The rows below fall into families. The same turns and mirrors carry the whole set onto itself and the rows of a family onto each other. For each named row, which other rows are in its family? Write them in the order they are listed.
These 16 rows form 4 families of 4 rows each.
z136: [  0  18   6 -11   1  -3  11 -17 -21  12 -18  -7  -9  -2   6  -1 -33  13
   4 -13  -3  -8 -22]
z679: [ 33   0  19  -1   2 -33  27 -21  -5  17 -26  10  -3  -4  24 -23 -31  12
  13 -41  -1  14 -23]
z940: [ 17  16  23 -18   6 -35  13 -27  -4  11  -2  16  -4 -13   1 -38 -26  20
 -23 -17 -15   8 -27]
z47: [ 56  10  30   8  46 -42  27 -31 -20  12 -11   6   1   5  17 -23  14  24
  11 -12   7  28 -13]
z805: [-14  11  22   7  14  -5   3 -22 -17  21  -2   1 -16  12 -11 -15 -30  15
  -6  -3 -20   9  -2]
z202: [ 25   6   3 -18  27   5   7 -37 -46  -4   0 -33  -7   9  -2  -2  -1  20
  11  -4   0  17 -18]
z126: [ 20   6  29  12  11 -45  37 -22  -6  24  -8  21  -5   1  -5 -40 -26  12
  -1 -19 -15  13 -25]
z914: [ -5  21  17  -1  33  -4  10 -10 -17  26 -27  -7 -14  10  -4   0 -18  12
  -7   0   6   6   0]
z683: [ 25  20  36  -1  31 -36  25 -13   7  29 -28  20  -9   2  12 -18 -18   9
  -2 -21  -5  13 -14]
z445: [ -2   5  13 -24  18   3  -9 -28 -19   9  -4 -12 -11   6  -7 -24 -28  13
 -23 -13  -7  27   2]
z483: [ 27  10  12   7  49 -10  12 -27 -45   9  -9 -20  -4  12   1  -5  14  27
   6   8  19  20   2]
z748: [ 58 -12  16  -7  29 -25  24 -41 -30   1  -8 -16   0   7  16 -25   1  18
  20 -33   2  38 -19]
z578: [ 25  -6  -1  -3  22  -8   7 -36 -46  -4  -1 -18   8   6   7 -33 -10  19
  -5 -11  26  42  14]
z624: [ 45   4   9   2  10 -45  29 -34 -31  -1   1  10  15 -13  16 -48  -8  25
  -4 -16  18  24 -16]
z885: [ 48   4  20  13  28 -37  42 -38 -35   4   5   4  11  10   4 -43  -2  10
  18  -8   8  39  -8]
z83: [ 14   7  12   8  31   3   8 -38 -48   0  11 -15   1  20  -2 -18  -6  13
  13   8   4  35  13]

The rest of the family of z483: z47, z914, z683
The rest of the family of z578: z940, z445, z624
The rest of the family of z679: z136, z202, z748

The rows below fall into families. The same turns and mirrors carry the whole set onto itself and the rows of a family onto each other. For each named row, which other rows are in its family? Write them in the order they are listed.
These 32 rows form 4 families of 8 rows each.
z802: [  0   8  10  -5   6  -1 -24  16]
z979: [  2  12   3  10  15  -9  20 -17]
z165: [  3  -2 -30  -1 -10  11  15 -15]
z349: [ 22 -26 -21  -1   0   0  -3   4]
z760: [-19   2   7  23  -3  17   6   0]
z58: [ 11   3   5 -26  -6  14  -7  17]
z789: [  8   6  20 -12   7   2  21 -17]
z129: [  1   7   3  -6   3  -3 -31   0]
z175: [16 16 -2  3 26 -7  4 -5]
z685: [24 16 -9  6 23  2 -2  0]
z670: [  0  20   9  -4  10   2  16 -20]
z570: [ -2   3  13 -12  -9  -4 -24 -10]
z732: [  0 -14   7   9 -13  25  23   7]
z865: [ 16 -29 -11   2   0  -7  -9 -11]
z922: [-15 -11   1  29  -2   9  -1 -12]
z190: [  0 -10 -22 -13 -19   2   8 -18]
z779: [23  6 10 12 24  0  5  0]
z955: [  8   8   3 -23  -6  26 -10   2]
z356: [  8 -22  17  13  -9  16  14   5]
z431: [ 19 -17 -24 -14  -3  -8   4   5]
z735: [  7 -13 -29  -5 -10   2  17  -7]
z566: [ -1 -12  -2  28   4  25  -8  -8]
z143: [ -3   4   7   3   8 -11  22 -18]
z342: [  7  -4 -26  -4 -13   8  -5 -25]
z79: [  5   2 -11 -16  -6  23 -11  21]
z176: [-15 -15   2  11 -16  16  12   8]
z111: [  5   0  -4 -14  -5  10 -18  23]
z853: [ 21 -21 -13 -12   3 -14   1   5]
z637: [ -4   4  17   1   4 -10 -21   9]
z557: [-16   6  -1  25   4  20  -4  -2]
z701: [ -7 -20   7   3 -20   9  15  12]
z295: [30  8  5  5 17 16  9 -3]

The rest of the family of z685: z165, z143, z79, z853, z637, z557, z701
The rest of the family of z802: z979, z760, z175, z431, z735, z176, z111
The rest of the family of z570: z789, z865, z955, z356, z566, z342, z295

The rows below fall into families. The same turns and mirrors carry the whole set onto itself and the rows of a family onto each other. For each named row, which other rows are in its family? Write them in the order they are listed.
These 16 rows form 4 families of 4 rows each.
z745: [  4  -6 -30  -5  21  -3  25   7  -8  16 -15  11  -8  23]
z395: [ 14  15   5  -4  13   8  -4   5 -18  -4  15  -6  -5  23]
z92: [  7  -6  18  15 -27 -24  12   2 -15  -5  -9   8 -17  -4]
z336: [  4  29   3   5  11  -3   0   9 -27  -9   7  -3   1   8]
z103: [ -9   6   2   7   8  17  -8  19 -25  -9   8 -15   7  12]
z628: [-13  -1   3 -14  -5 -18   2  -2  29  -3  -6  20   1   5]
z936: [ -6 -21  -7  -6 -11  -9  -1  16  23  -8 -16  12  15  12]
z569: [-18 -18  -6 -10  20   0  25   0 -28  15 -12  30   7   2]
z716: [ 19 -23  15  10 -28  -6  12   9 -18  -4 -10   2 -13   5]
z699: [-24 -22   6 -15   6  -5   2  -3   3  -5   1  31  16  -4]
z364: [-15 -12 -27  -6  27   5  18   9 -15  13 -22  -1 -10  11]
z250: [-10   9   4   6   0   2 -12   8 -24  21  23   2  12  -1]
z726: [ -1 -18   4  15 -20 -11   7   1 -24  25  13  10  -9 -15]
z921: [ -3   1 -22  -2  11   2  30  18 -22   9 -30  12   5   0]
z915: [ -1 -24  12  13 -18 -12  14  -6 -11   8   3   2 -33   9]
z63: [-24 -27  -1  -8  -5 -10  -5   7  22  -4 -16   4  -2   5]

The rest of the family of z395: z745, z936, z716
The rest of the family of z699: z569, z250, z726

The rows below fall into families. The same turns and mirrors carry the whole set onto itself and the rows of a family onto each other. For each named row, which other rows are in its family? Write them in the order they are listed.
These 32 rows form 4 families of 8 rows each.
z960: [ 20   5  19 -19 -20 -16 -12 -35   7]
z758: [ -1   1  22   7 -10  22 -25 -28 -17]
z590: [ 17 -24  24 -31  -6  21 -24 -41 -24]
z937: [ 15  -9  31 -46 -29   5   4  -3  -2]
z827: [ 12  -1  23   4   3  17 -27 -35 -10]
z696: [  4  12  28 -18 -21   7  -8  -2  20]
z312: [  5   5   7   1 -20  25 -27 -29  -6]
z373: [  8 -27  34  -6 -17 -12 -16 -18   5]
z479: [ 13  15  17 -22  -9 -11 -11 -38  -1]
z406: [  2  12  23   5  -5  13 -29 -14  -3]
z11: [  8 -34  40  -6 -14   4  -7 -18   6]
z989: [ -2  11  34  -6 -28   7 -22  -1  -4]
z194: [ 18  22  12 -36 -11  20 -17 -20 -19]
z527: [ 28 -11  30 -47 -16   1   2 -10   3]
z7: [  1  13  23 -17 -28   6 -12   7   0]
z368: [ 16   3  16 -34 -13  35 -20  -6 -23]
z184: [  8 -14  37  -9 -12 -10  -6 -35  13]
z98: [ 19  17  19 -35  -8  35  -7 -21 -18]
z881: [  5   9  19 -33 -15   0  -3 -47   0]
z987: [ -2 -26  19 -10  -3  -7 -18 -23   8]
z506: [ 16 -17  44 -48  -7   3  -6 -13   2]
z708: [ 16 -15  12 -14   5  25 -12 -44 -12]
z766: [ 23 -22  30 -48 -21  12   3 -26  -8]
z390: [  7 -16  33 -22  -6  39 -13  -3 -20]
z837: [  9   5  41 -30 -31   0 -15   4   1]
z782: [ 23  15  33 -38 -24  35 -14 -19 -11]
z641: [ 27  21  13 -29 -18   4 -11 -35   1]
z172: [ 27 -23  29 -23   2  16 -11 -44 -14]
z203: [ 28 -22  19 -35   2  16  -2 -38  -9]
z783: [ 14 -26  35 -18 -18  34 -11   0 -13]
z996: [ -2 -32  39 -15  -7  20 -15  -5 -11]
z224: [ 16 -21  32 -14 -13  28 -30   5  -4]

The rest of the family of z708: z406, z368, z184, z766, z837, z641, z996
The rest of the family of z479: z758, z373, z527, z7, z98, z172, z783
The rest of the family of z390: z960, z937, z827, z11, z989, z194, z203

